rotation steps, each row followed by its count of steps
The counts run from 0 to 482.
-0.010 2.692 1.180 0.312 -0.173 -0.623 -0.447 -0.116 -1.805 0.786 0.878 -0.047 1.216 -2.946 0.002 -1.063 4.309 0.529 -0.351 -0.273 -2.887 0.559 -0.045 -0.022 1.601 -3.620 1.924 -3.404 1.570 1.926 -0.533 -1.160 0.234 0.705 -0.050 -0.633 3.543 -1.375 -1.586 -1.647 2.600 => 10
0.044 -0.264 0.455 1.348 0.686 0.189 0.538 0.528 1.100 1.884 3.176 1.243 2.235 0.330 -0.113 1.923 -1.594 2.051 0.067 -0.599 1.299 1.862 2.017 1.919 2.544 -1.007 3.103 -2.482 0.773 2.470 -1.572 -1.416 0.832 -0.590 -0.040 1.388 2.890 -1.180 1.941 -1.597 4.270 => 418
2.190 -2.996 -0.103 0.664 0.108 -2.048 0.397 3.191 -0.795 2.687 0.447 -0.570 1.548 -1.259 1.001 -3.258 0.458 1.512 0.860 0.689 0.612 3.120 1.676 1.706 2.264 -3.067 1.417 -0.998 1.990 -2.349 0.996 0.054 -2.776 -0.223 -2.404 -0.467 -1.671 1.029 -1.080 -0.421 1.749 => 308
-1.415 -1.714 0.882 -1.033 0.921 -0.752 0.792 0.345 -1.253 2.153 1.736 -1.167 1.323 -0.732 -2.238 -0.893 -0.232 -0.499 0.874 -0.765 -0.316 2.579 1.091 -0.243 1.448 -3.468 0.223 -0.959 2.889 0.362 -2.994 -1.596 0.040 2.479 0.096 1.817 0.420 -1.899 -3.289 -1.563 5.740 => 251
1.897 -0.525 0.803 0.703 -0.163 -0.514 3.766 0.756 2.627 3.854 0.243 -0.575 1.116 -0.707 0.186 -1.934 0.590 -0.215 0.072 -2.350 -2.379 -2.208 0.532 -0.375 1.519 0.460 -0.775 -0.166 0.667 -1.587 -1.883 -2.988 -1.642 3.627 -1.969 0.184 -1.550 0.982 -1.438 -1.713 1.304 => 254
-0.839 0.262 -2.103 0.187 2.135 1.250 -1.081 -0.689 1.029 2.264 -0.504 -1.427 1.602 -1.342 -0.968 -3.303 0.795 0.378 -2.525 -0.091 -0.327 1.431 -1.020 2.890 -0.311 0.040 -2.610 -1.960 2.116 -0.145 1.701 0.768 0.847 4.977 0.373 -0.018 -1.305 -2.724 2.696 -2.781 0.961 => 471
0.834 -3.523 -0.746 0.942 0.449 -2.121 2.215 2.098 1.312 2.366 1.124 2.768 2.109 -0.549 0.952 0.041 2.573 3.397 0.028 -1.310 -2.580 -0.633 -0.801 -0.156 4.134 1.236 2.694 -0.464 0.215 -1.521 -0.861 -2.238 -1.756 -0.242 -0.705 -0.127 0.463 -0.238 1.991 0.028 1.664 => 15
-2.304 -4.848 -1.241 -0.311 1.389 -2.272 -0.033 2.687 0.123 -0.085 1.231 1.062 -1.758 -0.563 -0.670 -0.199 2.656 0.986 -0.017 -0.029 0.659 2.152 -1.955 1.772 3.727 0.782 0.388 -1.002 2.278 -1.473 -0.335 -0.782 -1.237 -3.398 -2.430 0.002 0.134 -1.339 2.058 -2.345 1.920 => 297
1.451 -0.421 2.680 2.346 1.444 -0.224 -2.623 -1.626 3.104 1.938 -1.209 -0.199 1.433 -0.529 0.215 1.409 -0.608 -1.605 -1.859 -3.475 2.657 -2.275 -0.108 3.197 0.604 -0.982 0.241 1.136 -1.081 -1.163 -0.611 0.752 -1.025 2.947 -1.402 -3.054 0.317 -2.169 2.596 -0.465 -1.160 => 118
-2.205 1.466 -0.619 0.657 0.623 0.816 -1.440 -0.906 0.175 2.090 0.005 0.247 1.275 -1.338 1.315 -1.731 2.463 0.351 -1.583 -0.694 -2.063 0.370 0.167 2.334 0.105 0.915 1.004 -2.858 0.489 1.158 -0.097 -1.485 1.646 3.982 0.915 -0.571 0.769 -4.365 3.990 -1.975 0.327 => 415
-1.957 -0.859 1.722 2.385 -0.172 0.413 -0.298 -1.432 0.492 0.622 -0.338 0.052 2.533 -3.363 0.066 -2.026 3.806 0.016 -2.717 -1.802 2.944 0.471 0.714 3.033 1.697 -1.017 1.739 -0.734 -0.655 1.057 1.119 1.679 0.947 1.882 -0.206 1.958 2.063 -3.617 0.642 -1.533 0.846 => 21
-2.648 -1.362 -1.497 -0.583 -0.814 -1.499 0.483 2.024 -2.816 1.677 1.866 -0.456 0.259 -0.527 -0.116 -0.691 4.863 0.293 0.771 0.813 -4.232 1.372 -0.204 1.624 1.887 -0.775 1.152 -3.131 0.666 -0.827 -0.771 -2.350 -1.720 1.097 -0.869 0.100 -0.117 -2.953 0.758 -1.221 1.320 => 323
0.663 -1.545 -0.584 -0.192 0.853 -1.633 -0.017 0.035 1.018 1.760 0.913 1.147 0.982 2.648 -1.663 2.450 2.041 0.554 0.352 -2.073 -3.737 -1.768 -2.307 -0.099 1.462 -1.497 -0.255 -0.205 1.992 -1.721 -3.114 -2.930 -1.739 1.764 1.498 -3.147 -0.363 -1.562 2.076 -0.310 1.704 => 256
-0.796 -2.373 -0.057 -0.580 -0.189 -1.451 -0.522 2.554 -1.566 1.420 3.095 -1.402 1.145 -1.723 1.106 -2.111 0.675 -0.901 -0.881 0.866 -1.932 0.500 0.442 0.522 2.778 -1.297 -0.666 -2.773 1.925 1.599 -0.905 -0.436 1.061 0.287 -0.303 -0.631 0.992 -1.104 -1.443 -2.477 5.716 => 40
0.191 -0.668 -0.038 1.946 1.054 -1.285 -0.934 -0.451 3.606 0.842 -0.832 2.405 1.677 0.607 -0.444 3.061 -0.449 -0.209 -0.786 -2.548 -0.085 -2.073 -1.961 0.307 2.247 2.134 0.329 0.666 1.569 -0.341 -0.912 -2.389 -0.602 0.725 -1.564 -2.180 0.959 -1.274 3.888 -0.958 -0.433 => 356
-1.162 -1.725 1.253 -0.559 1.718 -0.221 -1.112 0.053 0.545 0.900 -0.977 -1.703 -3.368 -3.213 0.781 -4.905 3.968 -2.215 -0.228 -1.963 1.418 -0.386 -0.489 2.205 1.299 0.188 -1.040 0.286 1.563 -2.820 -0.101 -0.631 -0.521 -0.891 -2.216 -1.314 -1.207 -1.539 -0.239 -1.894 -0.936 => 213
3.728 -0.900 0.846 1.090 2.553 -0.219 -0.494 -0.038 1.734 0.946 -0.208 -0.198 2.921 -1.081 -1.794 -2.150 -0.159 2.419 -0.893 -2.115 2.570 -0.471 -0.724 0.953 1.797 -4.316 0.441 -0.704 2.506 -0.118 1.251 1.876 0.309 -1.791 0.900 -1.583 1.324 0.811 0.313 -1.386 3.458 => 373
3.356 -0.738 -1.188 0.061 0.699 -1.261 1.489 1.903 1.386 3.476 0.669 0.964 -0.239 -0.545 0.839 -2.364 2.133 1.575 1.316 -0.911 -4.403 -0.411 -1.356 -0.118 2.051 0.127 1.045 -2.068 2.022 -2.753 -0.237 -3.293 -1.937 -0.793 -1.855 -2.367 -0.896 1.600 1.470 -1.384 0.528 => 71
2.038 -0.255 1.397 2.395 -0.354 -0.119 -1.138 1.732 2.062 2.866 0.189 0.002 1.562 -1.486 2.488 1.300 -2.092 -1.464 0.813 0.068 2.053 0.563 2.137 5.007 1.569 -0.130 1.537 -1.479 0.070 0.530 1.099 -0.180 -1.266 0.866 -5.205 -0.664 0.052 0.034 1.370 -2.103 -0.223 => 52
0.798 -0.792 0.290 2.715 0.498 -0.563 -1.187 -0.760 2.937 0.634 -2.385 0.279 2.114 0.843 -2.997 1.905 0.129 0.398 -1.320 -2.177 3.896 -1.199 -1.427 2.796 1.524 -1.868 -0.966 0.933 0.994 -0.930 1.497 0.962 -3.492 0.900 -1.891 -0.687 -0.383 -0.802 2.619 -1.061 -1.317 => 457
-3.780 -4.852 -1.475 0.231 0.951 -1.975 0.073 0.668 0.413 -1.111 -0.006 1.382 -0.344 -0.329 -2.257 0.444 2.661 0.889 -0.200 -1.025 2.065 1.000 -1.971 2.003 3.307 1.109 -1.469 0.317 2.448 -1.550 -0.632 -0.263 -1.450 -2.420 -1.375 0.570 -0.106 -1.718 1.943 -1.811 1.839 => 453
-0.639 1.215 1.131 2.026 1.236 -0.994 -3.479 -0.482 -1.508 1.309 -1.928 -1.056 0.371 -2.703 0.024 -1.507 2.821 -0.653 -1.117 -0.711 1.722 2.422 -0.115 4.314 0.281 -3.271 0.617 -1.049 0.538 -0.647 2.169 1.772 -1.414 2.124 -2.045 -1.193 1.055 -3.130 0.738 -0.878 -1.933 => 304
2.945 2.798 1.207 2.496 1.912 0.306 0.304 -1.593 2.778 2.765 -2.194 1.174 3.586 -0.381 -1.264 0.834 -1.219 1.626 -1.178 -2.136 -1.151 0.174 -0.678 -0.231 0.588 -1.756 1.024 -0.408 2.226 0.368 0.473 -1.320 -0.458 4.613 -0.842 -0.860 1.155 -1.110 0.813 -1.497 0.458 => 7
-0.140 1.455 -0.517 0.156 1.360 0.131 -0.840 1.219 -0.234 2.564 -0.933 -0.898 -0.196 -2.674 0.668 -3.945 0.171 -1.212 0.156 1.349 -1.297 3.494 0.774 2.004 0.857 -1.703 -0.749 -3.058 3.590 -0.122 0.767 -1.894 0.124 3.562 -2.773 -0.160 -0.768 -1.470 -0.524 -2.821 1.172 => 67
-3.356 -0.490 1.045 0.295 -0.784 -0.354 -2.034 -1.032 -0.370 -0.318 0.725 -0.236 1.971 0.183 -1.614 0.669 4.653 1.028 -1.240 -2.851 2.521 0.316 0.729 2.298 1.092 -3.133 2.653 -1.852 -0.361 0.625 -1.091 0.905 -1.074 -0.410 1.857 1.438 2.071 -4.095 1.344 -0.527 1.665 => 176
0.106 -0.602 2.521 0.482 0.798 -0.028 1.130 0.921 3.089 1.767 -0.648 -0.672 1.324 -2.229 0.010 -1.720 -3.204 -2.964 0.797 -0.396 1.542 -0.122 1.252 0.680 2.931 -0.676 -1.149 1.070 4.159 0.004 -2.119 -2.161 -0.155 0.909 -3.515 -0.031 -0.913 0.206 -2.718 -2.410 2.865 => 280
-1.141 1.609 2.213 1.998 0.144 -0.523 -3.278 -1.346 2.170 0.884 -2.299 -0.058 1.943 -0.130 -0.829 2.098 -0.399 -2.420 -0.904 -1.496 2.434 -1.475 0.458 2.954 0.852 -3.342 0.327 0.652 2.928 0.141 -0.745 -0.151 -1.529 1.794 -1.141 -2.630 -0.290 -3.351 1.173 -0.677 -1.512 => 275
1.841 0.150 -0.478 1.794 2.740 1.240 -0.797 -0.528 3.453 3.136 -0.569 -0.591 1.780 -2.081 0.451 -2.619 -2.001 0.383 -2.002 -0.129 0.422 0.289 -1.419 1.833 0.529 1.355 -1.830 -1.253 2.429 1.665 0.821 0.148 1.773 2.597 -1.417 -0.619 0.949 -0.545 3.611 -3.995 2.054 => 133
1.627 -2.998 -0.632 -0.008 1.506 -1.623 -0.518 0.221 1.520 1.563 1.835 0.595 -0.364 1.238 -0.999 3.348 -0.297 -0.107 -0.266 -2.112 -2.834 -3.301 -2.562 0.303 2.608 0.435 -0.384 -0.243 0.379 -0.715 -1.661 -1.508 -0.808 -0.255 -1.406 -3.343 0.899 0.224 3.239 -1.787 2.963 => 44
-0.869 0.823 1.329 1.311 0.459 0.187 -2.684 -1.069 1.714 -0.846 0.750 0.711 0.562 -0.506 0.240 1.204 4.418 0.617 -1.264 -2.951 0.818 -2.261 -1.522 1.466 2.497 -2.103 2.212 -1.899 -0.140 0.705 -0.032 -0.548 0.561 -3.042 1.185 -2.555 3.649 -2.492 3.283 -0.735 0.308 => 358
-1.719 1.627 1.334 0.027 0.083 0.847 1.258 -0.503 0.008 2.376 0.076 -2.322 -0.453 -1.519 -1.589 -1.942 0.279 -3.291 0.454 0.036 -0.969 0.867 1.559 1.072 -0.104 -2.555 -1.940 -1.695 2.241 0.493 -2.325 -2.300 -1.225 4.388 -1.248 1.287 -0.472 -2.190 -3.156 -2.461 2.074 => 406
0.963 -2.534 1.096 0.069 0.308 -1.103 0.952 1.921 -1.084 2.848 1.433 -0.089 3.199 -2.629 1.224 -3.663 0.502 1.748 -0.188 0.644 -1.214 2.207 1.618 0.445 2.053 -2.900 1.245 -1.023 2.607 -0.210 -1.351 -0.480 0.203 1.848 0.217 0.931 -0.524 -0.729 -2.829 -0.413 3.780 => 96
0.828 -1.529 0.122 2.271 3.416 -1.375 0.687 -0.925 3.324 2.001 -0.371 1.764 -1.550 0.735 -1.511 2.521 -0.366 0.708 0.324 -3.149 1.902 0.170 -2.316 2.053 1.474 1.651 0.516 1.062 0.349 -1.784 -1.069 -1.399 -1.327 0.178 -3.192 -0.257 0.725 -0.231 3.459 -1.513 0.364 => 144
1.395 0.329 -0.390 1.812 1.968 -0.959 -1.120 -1.076 1.341 2.033 -1.449 -0.002 -0.009 -1.261 -0.755 0.198 3.380 0.883 -1.652 -2.810 -2.440 -1.698 -3.505 2.092 0.322 0.424 -0.993 -1.704 -1.351 -1.150 1.495 0.199 -0.929 2.834 -1.953 -1.937 1.575 -1.264 3.971 -2.076 -1.163 => 385
-1.327 -2.262 0.941 -1.242 1.326 -2.089 -1.979 1.199 -0.060 -1.276 -0.416 -0.210 -0.909 -0.230 -0.152 -1.701 3.911 -1.229 0.466 -1.029 0.418 -0.663 -1.670 0.831 3.048 -2.453 0.046 1.155 2.634 -3.449 -1.199 -0.977 -1.570 -3.531 -0.551 -3.280 -0.876 -1.998 -0.075 -0.093 -0.131 => 368
